(in the rows, 128 means zero)
The rows of R fall into 5 groups, which share some directions, and each row is roughly a mix of its group's hidden directions.
R:
[[103 105  87 140 128 116  92 147 110 152]
 [ 87 107  88 142 106 132 123 116 139 159]
 [138  89 142 102 149  95 152  98 127 119]
 [144 139 117  98 137  98  96 109 160 157]
 [175 138 120  89 124 104 135 105 143 109]
 [137 142 176 117 105 134  93 156 121 144]
 [111 136 140 107 144 156 149 166 170 127]
 [128 131 133 159 119 169 139  96  94 104]
 [151 129 153  91 152 128 174 116 140 139]
 [147 152 147 149 114 155 167 108 146 100]
 [162 170 154 134 166 131 122 142 115 115]
 [129 115  96 148 132  90 142 115 112 172]
 [171 153 147 115 129 133 123 128 110  80]
 [171 123  92 128 133 139 113 100 121 163]
 [124 139 144 167 118 115 171 125 124  88]
 [158 107 147 143 117 165 159 103 114 105]
 [154 113 119 145  93 117  99 139  93  99]
 [103 119  91 150 114 123  77 136 113 128]
 [124 135 120 154  79 143 102 147 100 108]
 [132 121 135 148  86 155 105 144  92 105]
 [161 139 151 110 126 154 121 127  79 151]
 [ 96 117 136 163 125 163 145 142  91 116]
 [147 152 152 142 116 152 170 109 146 100]
 [137 112  90 177 130 118 133 119 161 116]
 [116  94 105 116 152 107  94 152 121 158]
 [162 123 134 136 118 160 142  87 111  95]
 [115 150 136  84 124 110  91 108 151 149]
 [123 136 120 109 172 110 151 106 165 152]
 [128 144 143 105 130 146 146 159 177 103]
 [132 105 125 149  81 128 102 146  95 109]
 [167 133 127  97 115  97 136 125 172 129]
 [117  83 103 124  77 133 125 119 118 128]
 [142 162 168 141 103 146 155 121 134 101]
 [158 149 135 124 124 102 149 128 183 117]
 [119  81 106 122  78 133 124 118 116 122]
 [121 181 140 151 164 124 126 152 125 144]
 [140  78 159 112 160 123 131 109 148 126]
 [164  95 146 111 116 139 143 133 167 153]
 [167 125 139 135 116 152 150  86 118  98]
 [145 104 103  96 146 164 123 152 140 157]
 [113 105 118 101 147 101  91 150 111 157]
 [181 128 151 142 100 148 109 142 134 145]
 [149 115 108 146  86 118  98 134  98 103]
 [110  77 108 126  81 124 123 118 122 125]
 [145 145 143 115 131 138 139 149 183  96]
 [113 125 125 134 137 161  85 134  80 133]
 [134 136  84 129 138  95 139 165 123 158]
 [106 151 120  79 141 113 112  93 138 140]
 [145 115 150  79 165 119 149 129 136 145]
 [119 103  91 134  73 131 119 126 108 129]
 [137 123 142 162 115 177 145 107 103 111]
 [117 154 124 166 111 172 129 121  99 112]
 [124 141 140 112 180 132 154 117 155 156]
 [126  94  91 119 156 164 117 151 133 144]
 [165 152 157 129 117 140 157 118  87 126]
 [120 123 119 139 141 125  94 122  69 151]
 [143 131 138 130 166 132 136 155 182 119]
 [120 176 138 145 172 127 132 144 135 155]
 [ 74 103 111 151 144 112 115 148 131 113]
 [138 145 136 113 148 152 102 173 134  92]
 [168 135 158 112 120 138 123 130 114  78]
 [157 145 154 140 119 141 143 113  73 124]
 [150 140  77 136 124  94 121 157 112 140]
 [123 147 144 102 141 157 129 171 159 106]
 [109 118 139 162 117 163 156 144  97 105]
 [161  78 151 107 134 126 149 116 149 136]
 [120 127 113 143 141 129  94 123  78 164]
 [140 147 123 152 113 172 168 110 135 107]
 [ 84 131 139 103 138 120  80 143 123 141]
 [153 136 160 110 184 127 145 124 141 136]
 [107 120 124 130 120 107  67 152 111 134]
 [100 119 138 114 115 184 113 139 108 106]
 [145 112 110 111 158 139 178 114 141 152]
 [166 119 153 146 102 151  98 156 134 144]
 [113 118 119 131 104 144 102 110  69 127]
 [162 124 133 124 130 147 142  76 105 102]
 [191 118 113 128 113 143 134 121 135 157]
 [ 84 111 109 132 134 102 114 138 173 120]
 [165 110 137 118 122 145 151  81 118 103]
 [106 131 118 154 101 111  74 143 113 126]
 [144 155 144 153 107 150 170 108 143 106]
 [122 110 133 143 109 178 123 160 135 161]
 [168 104 107 116  86 124 119 120 106 106]
 [128  87 147 142 119 169 161 131 107 116]
 [116 165 120 167 108 164 105 144 128 137]
 [140 162 175 129 106 116 144 110 141 100]
 [141 128 134 149 117 162 148  96  98  91]
 [140 150 158 123 189 127 139 128 140 136]
 [134  86 152 144 123 168 161 129 112 119]
 [179 115 113 130 112 124 107 125  92 104]
 [ 97 134 122 113 154 132 174 115 106  98]
 [155 114 137 138 120 156 173 162 144 112]
 [104 103 120 142 112 119 151  88 110 165]
 [140 153 186  95 125 119 138 128 126 110]
 [130 124  92 159 124  99 106 105 167 135]
 [139 123 116 151 162  90 135 122 138 173]
 [151 138 175  91 142 130 163 126 135 129]
 [141 115  95 153 135  83 135 113 115 162]
 [151 135 146  96 119 147  86 132 115 164]
 [117 121  90 156 132 101 138  91 155 109]
 [110 119 105 161 140 122 169 118 137  89]
 [ 94 166 123 166 109 134 110 155 118 134]
 [118  97  93 113 152 123  88 141 118 154]
 [147 157 159 137 111 142 153 102 146  92]
 [125 190 127 139 166 114 130 138 131 130]
 [111 132 133 111 153 167 131 176 153 124]
 [122 129 141 120 131 177  96 148 121  90]
 [158 174 154 137 153 125 119 146 111 102]
 [137 135  96 141 149 130 165  89 101 115]
 [145 164 170 139 100 136 159 116 135 112]
 [148 131 108 145 128  94  98 115  81 138]
 [127  80 149 141 127 163 161 126 107 120]
 [135 171 146 132 180 113 134 136 145 138]
 [151  93 157 145 130 159 162 116 112 111]
 [111 109  83 136 152 127 161 102 135 106]
 [146 167 162 134  98 137 162 107 131 123]
 [150 116 120 106 157 140 177 114 140 156]
 [169 140 131 132 126 154 123  75 117 113]
 [109 160  98 128 131 142  88  99 102 127]
 [112 155 123 168 105 172 125 119 106 118]
 [162 170 155 139 158 123 120 150 114 116]
 [129 136 151 114  79 136 131  92 123  95]
 [141 124 140 125 116 139 170 158 173 108]
 [102 121 124 134 118 117  69 154 108 119]
 [116 116  88 137 148 120 166  93 118 107]
 [170 128  97 143 124 119 168 106 151 132]
 [152 132 167  91 149 126 167 126 138 136]
 [ 95 146 123  75 141 107 126 103 138 134]
 [121 159 109 101 139  78 104 128 144 140]
 [165 120 135 132 117 157 142  81 116 102]
 [105 136 111 169  96 137  92 138 115 107]
 [109 118 110 164 135 114 170 121 138  90]
 [134  79 124  88 121 131 152  99 139 127]
 [115 113 126 145 146 141  91 118  76 147]
 [112 127 117 106  85 138 172 134 154 116]
 [149 150 168 109 131 140 171 112 140 109]
 [130 145 134 173 110 181 122 123 117 129]
 [127 150 157 156 115 106 154 116  88 106]
 [ 97 164  99 119 138 114  87 118 115 146]
 [128 128 113 135 174 114 138 162 149 165]
 [100 124 109 152 109 106  76 140 116 119]
 [145 136 155 125 144 157  93 138 135  82]
 [107 119 138 157 120 157 160 143  92 103]
 [136 181 107 120 127 106  92 124 147 143]
 [143 125 125 145  83 133 102 143  94  96]
 [104 104  84 166 127 144 115 152 119 123]
 [122 137 145 107 135 147 154 156 179 111]
 [ 83 165 137 147 154 128 134 144 144 154]
 [127 137 133 119 153 162  91 168 114 105]
 [ 80 163 125 146 125 147 135 144 146 157]
 [144 137 126 119 106 116 163 132 181 104]
 [ 97 118 100  91 149 119  95 122 140 152]
 [107 102 102 115 142 106  82 146 113 148]
 [142 167 175 130  95 127 151 120 127 123]
 [123 121 132 103 173 119 158 111 155 157]
 [107 165 103 119 136 100  87 139 137 147]
 [107 135 151 128 121 124 156 157 171  95]
 [168 156 148 126 121 137 116 138 106  83]
 [129 170 127 149 175 113 122 135 145 152]
 [153 134 130 139 122 162 130  74 106 110]
 [129 126 144 122  81 134 126  88 111  93]
 [116 123  87 141 147 112 166  94 131 109]]

Here is one row of each group, with its name. Which group are the others in?
[135 163 166 145  97 147 137 123 130  93] | <75>
[118 144 142  97  97 153 151 143 159  98] | <97>
[119  78 145 129 122 157 166 124 108 121] | <87>
[138 178 138 137 177 120 131 139 135 143] | <45>
[150 147 176 142 100 136 105 157 137 130] | <49>

[122 109 139 116 135 100 142 183 153 144] | <87>
[106 111 136 124 130  98 139 182 153 144] | <87>
[142 112 136  91 127 161 101 160 139 157] | <49>
[141 128 111 135 149  71 149 132 128 159] | <97>
[142  96 139 102 159  99 146  99 112 109] | <87>
[142 176 157 132 174 130 129 138 137 125] | <45>
[140  94 139  96 162 129 148 100 154 140] | <45>
[149 126 123 115 134 132 138  78  99  89] | <87>
[ 88 156 136 118 152 146 156 127 155 155] | <45>
[112 144 157  97 119 169 127 148 140  96] | <97>
[104 107 120 125 134 110  75 161 111 131] | <75>
